Each row of Y is roughly a mix of the hidden directions of one of several groups.
Y:
[[ 11   5   0  13  -5  18   1 -21   3  24   2]
 [  7   4  -5  -7  -7 -29 -10   2  -1 -23  -1]
 [-12  -1  15 -14   5  -6 -27  11  -4  12  -1]
 [-21  -3  -2  -6  13 -15  -9   1  10  12  21]
 [  7  14 -14  -2  -1 -30 -15   2  10  -4   6]
 [  9  11  13  11  12 -13  11  13  15  15  10]
 [-18 -17  -8  -1 -14   7  -4 -13   5 -20 -13]
 [  8  15  -7 -13  -4  21  -4  18  13 -15  -1]
 [ 10  14 -18 -18  25   4   4   1   3  -5  -2]
 [ -2  13  11 -18   5 -15  -5 -21 -15   3   9]
 [ -5 -17  -1  23  -8  -1  14 -18  -4  16   1]
 [  3 -17   8  19  -8  16   0  -9 -15   7 -17]
 [  3   3 -15   8   6  -7 -13  10 -23 -12 -18]
 [ -1   1 -32 -14  10  -2 -16   4   3  -8   5]
 [  6  21  24  -9  13  10  -1 -11  -9  -2   6]
 [ 17  14   0  11  -3  11  25 -11 -14  -2   1]
 [ -8   8 -11  17 -23  13 -15  10  -3 -12  -1]
 [-25  -2  -7   0 -20  18   1  10  -9 -11   5]
 [ 14  19  -8   8 -13   7  18  -2 -15 -15   4]
 [  3  -3 -22   4 -23  -1   9 -12  16  -1  12]
 [ -1   3  25   4  -7   3  21  -7  10 -16 -11]
 [  5 -27   6  -6  -4  -3   4  28  -2   4   0]
 [-11  -4 -20  -2  23   8  15  11   3  -8 -11]
 [  6  20   9  -7   5   9  14 -21   4 -15 -11]
 [ 12  17  18 -11   8   5   3 -22 -13   6   2]
 [ -1  -7  -2 -26   6  15  -8 -12 -14  -6 -16]
 [ -3 -10   0 -18  23  -7  -3   6  21  -9  12]
 [ 13 -11  -3   8  11 -21  14 -11  14  15   3]
 [-19  21   4  -9   7   6  -7  -8  -7  19  10]
 [-30   2   8  13   1  -6 -18   6  -2  13  -1]
 [ -2  -4  20   9   3  11   4 -20 -21  12  -4]
 [  8   2   4  18 -28   0  10 -15  -3  -9   6]
 [ 15  -7   9   8 -13   7   3  12   7 -22 -19]
 [  4  14 -16  -7  -1  10  -7   9 -20 -22   5]
 [ 20  -3  -2 -27 -11   5  -2   1  -5 -19  -3]
 [-18  -9   1  23 -19  -6   5   1  12 -13   0]
 [ 10  18   7   1 -21 -25   0   6 -10  -4   3]
 [ 11  10 -14   7   2  -4  11  27   9 -10 -11]
 [  4 -14  -9  -1 -17 -20  -5   0 -11 -17 -15]
 [-15 -21  -9   6 -16   4   0  18 -11 -13  -4]
 [ 21  -9  11  -7 -29  -3  -4  -3  -4  -6   8]
 [  8 -23  -2   8  10  10  -6   1 -13  18 -18]
 [ 12   3  -1  25   1  -3  -4 -16   0  24  -5]
 [ -4 -17 -12   7  -9  -8   8  17  19 -17   3]
 [-27  14   2   0  -8   1 -11   0 -23   1   7]
 [ 19 -22  12  -6 -12   6   6   5  16 -12   4]
 [-10 -12 -10  -8  14 -16   1 -13  11  10  21]
 [ 11   7  17   0 -22 -22  -1   7   7 -12  -3]
 [ -6   4  -8 -19   4 -12 -11  -6 -11   7  26]
 [-17  19  -3  -2 -13  21 -15   7  -8  -4   6]
 [  9  -8  11  -3  18  25  -4  -1  14  16  -1]
 [-18  -3 -14   8 -11   2 -19  23   0  -7  -3]
 [  4  24  14 -11 -11 -19  -5   8 -10   5   9]
 [ 11  -7  13 -22  -2  10 -18 -18  -2  -8  -1]
 [ -3 -27  -8   8   6  -3   0  23   7   1 -15]
 [-25  -5   6  25 -13  -4  -2  11  -3   2   1]
 [-17  20   7   5   0   5  20  -7 -14   4  15]
 [ -6 -15 -33  11  -7  -3  -8  -3   3  -2   9]
 [  0  -4 -16   6 -15 -11  -2  -3  24 -21   7]
 [ -6  11  -3   6   8  -7  17  17  21 -19  -2]
 [-11  -5  -3   7  11   0  -8 -30  14  14  -4]
 [-20  -2   5  15 -12   5 -12 -11   5 -12 -20]
 [ 11  -8 -11  -2  -7  17   0   7  -2 -31   0]
 [ 11   6  22  -8  -8  19  -4   8 -11  17  -5]
 [  7  -9 -22  -5   7   2  11   2   8 -23  17]
 [ 20 -12   4  -9   2 -11 -10  19  -2 -20  -7]
 [  9 -13  -6   6 -26  -9  -7  -9  16 -11  10]
 [-17   9 -12  17  13 -11   0   0   8 -13 -19]
 [-14 -11  -5 -13  -5  17  -6  -8 -18 -13 -17]
 [ 14  12  -7 -28   1   0  -9   6   1 -18   1]
 [ -1  12   7  -8   0 -25  14  -7 -19 -14   2]
 [-18 -23   1   5 -10 -12 -15 -13 -11   2   3]
 [  6 -26  -5 -10   9 -17 -19   3  -3 -10   0]
 [  0 -12   3   7  20  21   9   4  10  14 -15]
 [  6 -20  -4  16  -9 -13  10  -2  17 -14 -10]
 [  4 -25 -16   2 -13 -20   8  -6  -2   2 -11]
 [  8   7   9 -17  14  12   8  12 -24   5  -9]
 [ -4  13 -12 -10 -20  11   2  -1 -23   3 -13]
 [-14  10   9  14  -1  21 -10   9 -20   5  -7]
 [  0 -10  -8  -6  -5 -24 -21 -16  -5  12  -3]
 [ -5  -5  -2  11  -6  21  30   8   4  -7   1]
 [ 15  -2   0  -6   1  -3 -18   3 -15  26  14]
 [ 16 -13   0   7  16 -27   2   4   4   5 -13]
 [  7   5  20  -3 -11 -11  -5 -15  25  -7   3]
 [-14  19  -1 -18   8  -8   7  16 -19  -2  -3]
 [ -6 -33   8   9   0   5  12   7  -3  12  -8]
 [ -9   7   6 -17  11  11 -19  -1 -16  17   6]
 [  1  12  17 -10  -5   4 -17   3 -21  19  -1]
 [ -7  26   8  10   8  13   5   8  -5  11 -19]
 [ -8  16   4 -27  13  -9 -13   4  -9   4   5]
 [-19   6  18  10   4   2  -7   9 -18  18  -3]
 [-11  23   8  16  -4  11 -20   6 -12  -1   3]
 [ 10  -7   6 -14  15 -14   7  12  23  -6  10]
 [ 19  -9   3  14 -19 -11  11   6   6 -15 -11]
 [-15 -26  10  -1  -9  14  -8  -5   2 -15   8]
 [-17  -5  -9 -10 -12   6 -17  15   9 -17  10]
 [-14 -12  17 -15   2  -7 -12  19  14  -6  -8]
 [ 16   6  10  12 -14 -16   9  14   6 -13 -15]
 [  7 -17  -9  -3  -7 -27  -2  -9  -6   8  17]
 [ -3 -21 -10   4   5  -4 -11 -13 -18  22  -1]
 [ 14   3  -7   5  -1 -12  -1 -20  27   0  12]
 [ 12  10   0   9 -14   7 -18   7 -11 -17 -17]
 [ 14  -3  -7  -2 -10  17  -8   9 -18 -23  -6]
 [  6   5  15 -14  10   7  -9   7 -24  19  -3]
 [  7  -4  10 -18  14 -13 -16  12  17  11   5]
 [ -2  -5   4 -14   7  19  10  10  23 -11  14]
 [ 11   8  18   7 -24 -20   9   1   2   9   0]
 [ -4   9 -12  16  10 -16  -5   8 -10  -6 -24]
 [ -5  18  12  -8   5   0 -18  14 -17 -16  -6]
 [ -8 -19 -25  10   4  12   6 -15   3  -9   5]
 [ -3 -20 -12   0   9  27   0  -3   5 -16  -1]
 [-13  32   4  14  -1   0   7   2   0   2 -16]
 [ 22   7  -9   2   1  12  25  11  -8   6   8]]

One row of each group comes first, with its name. Which group is each row after those in?
[ -2  -3   8   7 -18 -11   3  -5  26 -19   2]
T
[ 18 -25   4  13  -6  -1  16   3  12   0 -11]
N
[  8  -8  16  24   6   3   2 -19  -7  14  -5]
X

[ -6  -2  14 -16  16  15  12  -6 -13  18  -3]
X
[  8   0 -12  -8   4  13  -9  12  -9 -30  -1]
N
[ 13   0  -7  -1  -8  -7   9   0 -22   6 -27]
X
[ 12  24  16  -7   3   7   1  22  -6  -1 -10]
N
[-27   2  -3  -5  16  -3 -13  -6  17  -6 -10]
T
[ 2  6  3 17 14 -6 21 21  4 13  6]
T
[  1  -3   8  14 -26 -13 -14  -8  11   3  13]
T
[ -2   2  25   2  21  -3  -5  10 -18  -6 -11]
X
[ 12 -22  -1  12  13 -21   2  -1  12   9  -8]
X
[ -8   2  13   3  13   7  -4   3 -23  26  -4]
T
[-26   3  -7  20 -13  -3  -4  13  -5 -10   1]
T
